One turn sends every row of this set to another row. A few are shown first. Where does it send the rows asked after them?
nizin: [  7 -15  11 -13   1  -1   2  15   2  -6   2  -1   0   1  -2   6  -8  16
  -6  -7  -5   7   1   1  29  -6   8]
kefel: [-11   2  14   1   7   5   3   7 -12   0  -4  -3   6   4 -17   8   9  16
   0 -11   0  16   0   1  10  -3  16]
muten: [  0   7  14   5  -1   6   1   7  -5  -8 -13   2  -1   9 -11   0   6  22
   5 -10   6  20   9  -6  17   5  10]
geg: [ 13  11   6  -7  -7   8  -8  -7   8   2  -8   2  -7 -14  -8  -5   5 -12
  12   1   6   8   3 -11  -2 -16   3]
bego: [ 10 -11   8  -7  -4   7  -2  13  -6  -9  -4  -2  -8   1  -8  12   5  11
  -4  -7   2   6 -12  -2  30   5  13]
vuti: [ 11   8   3  15  -7   6  -7   2  10   7   0 -14  -3   9 -12  -9   8  -6
   7 -10  16   9  -8 -11  19   6   6]
keli: [ 10 -11   5 -10   1   1  -3  14  -3  -4  -5   1 -11   1  -8  16   2  17
  -6  -7   0   1   1   2  28  -1  13]
fima: [  3   9   4  -4   5   4   0 -11   4   2  -9   0  -4  -1 -12 -17  -6  -3
  12   8   4  14   0   3  -4 -18  10]
Ragaz: [ 12   7  14 -14 -14   5  -3 -10  -1   1  -6   0 -11 -14 -14  11  12  -5
   6  -4   6  -5   4 -11  10  -5  -2]
pepib: [ 14 -10   5 -11  -2   2   0  12  -3  -7  -3  -1 -10   2  -9  15   3  19
  -5  -6   3   2  -1   5  28   1  13]
Nore: [ 14 -11   8 -12  -4  -1   4  12   3  -7   2  -1  -5   6  -3   3  -7  21
  -6  -4  -3   7   4   5  30  -2   4]
Nava: [  5   5   9  -8   2   6   5 -12   3  -4  -7   2  -2  -3 -13 -16  -4 -10
  11   8   5  22   1   0   0 -17  11]
gug: [  9 -12   5  -9   1   1  -1  13  -2  -6  -1  -4 -11   0  -6  18   5  19
  -5  -5   2   2   0   4  27  -3  14]
seka: [  5   8  -3  15  -2   4  -9  -2   6  16   4 -18  -3  10 -15  -5   9  -6
   3  -6  10   4  -8  -4  16   2   4]
bam: [  4   9   6  -2   2   4   0 -11   5  -2 -10  -1  -6  -1  -8 -19  -5  -1
  14   9   8  16   2   0  -3 -17  10]
viz: [ 17  13   0  -7 -10   7  -6 -11   7   4  -6  -2 -11  -9  -9  -6   7  -8
  11   6   6   7   4  -3  -2 -15   0]
dilo: [ 12   8  14 -13 -16   3  -1 -12   0   0  -3  -2  -8 -12 -12  12  16  -3
   2  -8   8  -5   5  -6  14  -1  -3]
Pemu: [  6 -10   3  -6   1   3  -6  11  -9   0  -5  -2 -10   3 -12  13   5  11
  -9  -4  -5   0  -9   4  28   2   9]
faka: [  9 -13   6 -14   0  -1   4  11   0  -3   8  -6  -3   3  -4   8  -6  19
  -8  -2  -5   5   0  10  27  -6   7]
Gam: [  6  -7  12   2  -5   4  14   0  11  10  -7   6   9   1  -2   6  -3   1
  -5   5   9  16  -4  13  17 -23  -3]
Non: [  4  -9   9 -10   5  -8  -2  18  10   1  -1   4  11   1  -1  -9  -6  11
  -3  -9  -7  11   1  -3  23  -9   6]
runen: [  2  10  15   8  -7  -1   7  -2   4   7   0 -11  14   8 -12 -20   2  -8
   2  -7   7  10  -3  -1  28  -2   4]
surik: [ -2   8   5   5  -1   5   5   0 -10   0  -4  -8  -3  14 -17   4  10  26
   0  -1   3  15   6  11  12   2   8]
zuba: [  4   8   8  -6   4   5   2 -10   4  -2  -9   1  -2  -3 -11 -18  -5  -4
  13   6   7  16  -2   0  -3 -17  12]
dogo: [  5   4  11 -10 -14   3  -3 -12   3   1  -1  -8 -11 -13  -6  14  18  -2
   3  -5   7  -5   9  -8  14  -6  -4]
luf: [  7  -7  15   3  -6   3  11   4  13   8 -12  11   9   0   0   3  -5   0
  -3   2   9  18  -1   7  19 -21  -4]
lilek: [ 10   5  10 -11 -15   6  -3 -12   1   0  -3  -6 -14 -13  -8  12  15  -1
   7   1   7  -4   7 -11  10  -8  -3]
timib: [-12   8  -2   2  -3  10  -1  -7  19   5   6   2   6  11  -9  -5   5  13
  10  -6   6  12 -12   2  12  -4  -4]
tik: [ -1   8  11  12  -6  -1   6  -4   6   7   2 -18  11  10  -7 -18   5  -4
   3  -2   8  11   1   0  29  -6   3]
Kuf: [  4   6   5  -7   4   4   2 -13   2   2  -9   1  -5   0 -14 -15  -5  -8
   8  11   1  19   5   3   0 -18   7]
radin: [ 20  -2   4 -11  -8  -5   6  12  11  -4   1   0   4   9  -3 -14  -5  20
  -1  -2   1  12   0   8  24  -1   2]
basa: [ -6  10   1   0  -7  10   1  -5  20   2   1   9   7  12 -11  -9   3  11
  11  -9   7  13 -12   0  14   1  -4]
tigo: [  4  -9   2 -10   1  -6   6   9   8   3  13 -13   9   4  -2  -3   0  17
  -3   2  -3  10  -5  11  19 -13   6]
mub: [-13   8   1   1   0   8  -3  -4  19   6   0   9   9  10 -11  -7   2   8
   9 -11   3  11 -11  -2  12  -3  -4]
sudo: [  7   6  12 -10 -11   1  -7 -11   1   5  -6   0 -10 -11 -10  13  15  -4
   0  -8   3  -7  10  -8  15  -4  -6]
lek: [ -3   9  11  10  -3  -3   2  -2   4  12  -1 -12  13   9 -11 -18   2  -7
  -1  -5   3   6   0   1  28  -6   2]
Bul: [  7 -13   1  -2  -4   5  -5  10  -4  -6  -5  -7 -15   5  -4  12   7  17
  -4   1   0   4  -4   0  32   2   8]
vumat: [ 12  -4  12   3  -9   4  13   0  13   8 -11   9   5   5  -2   2  -4   3
  -4   7  10  17  -1  13  18 -19  -6]
moru: [  7   5   9 -11 -10   3  -7 -11  -1   6  -6  -2 -12 -13 -12  12  12  -4
   3  -1   1  -8   8 -10  10  -9  -4]
nebe: [  4   5   6  -4   2   5   2 -12   5  -4  -9  -2  -6   0  -8 -16  -4  -6
  12  12   5  22   7  -1   2 -19   8]
Tenar: [  5   7   5  11  -1   5  -8   3   5  13   1  -9   3   4 -17  -6   6 -11
   3 -14  10   6 -13 -10  15   3   8]
fogi: [ 10  10   2  -9  -5   7  -6 -10   4   7  -2  -3  -6 -14 -11  -2   7 -12
   9   3   4   6  -1  -4  -5 -19   4]

Pemu turns into bego
lilek turns into moru
geg turns into viz
Where do these go?
runen turns into tik
Nore turns into faka
Tenar turns into vuti
Non turns into radin
Gam turns into luf
sudo turns into dilo
timib turns into mub
fima turns into zuba
kefel turns into muten
Nava turns into nebe
keli turns into pepib

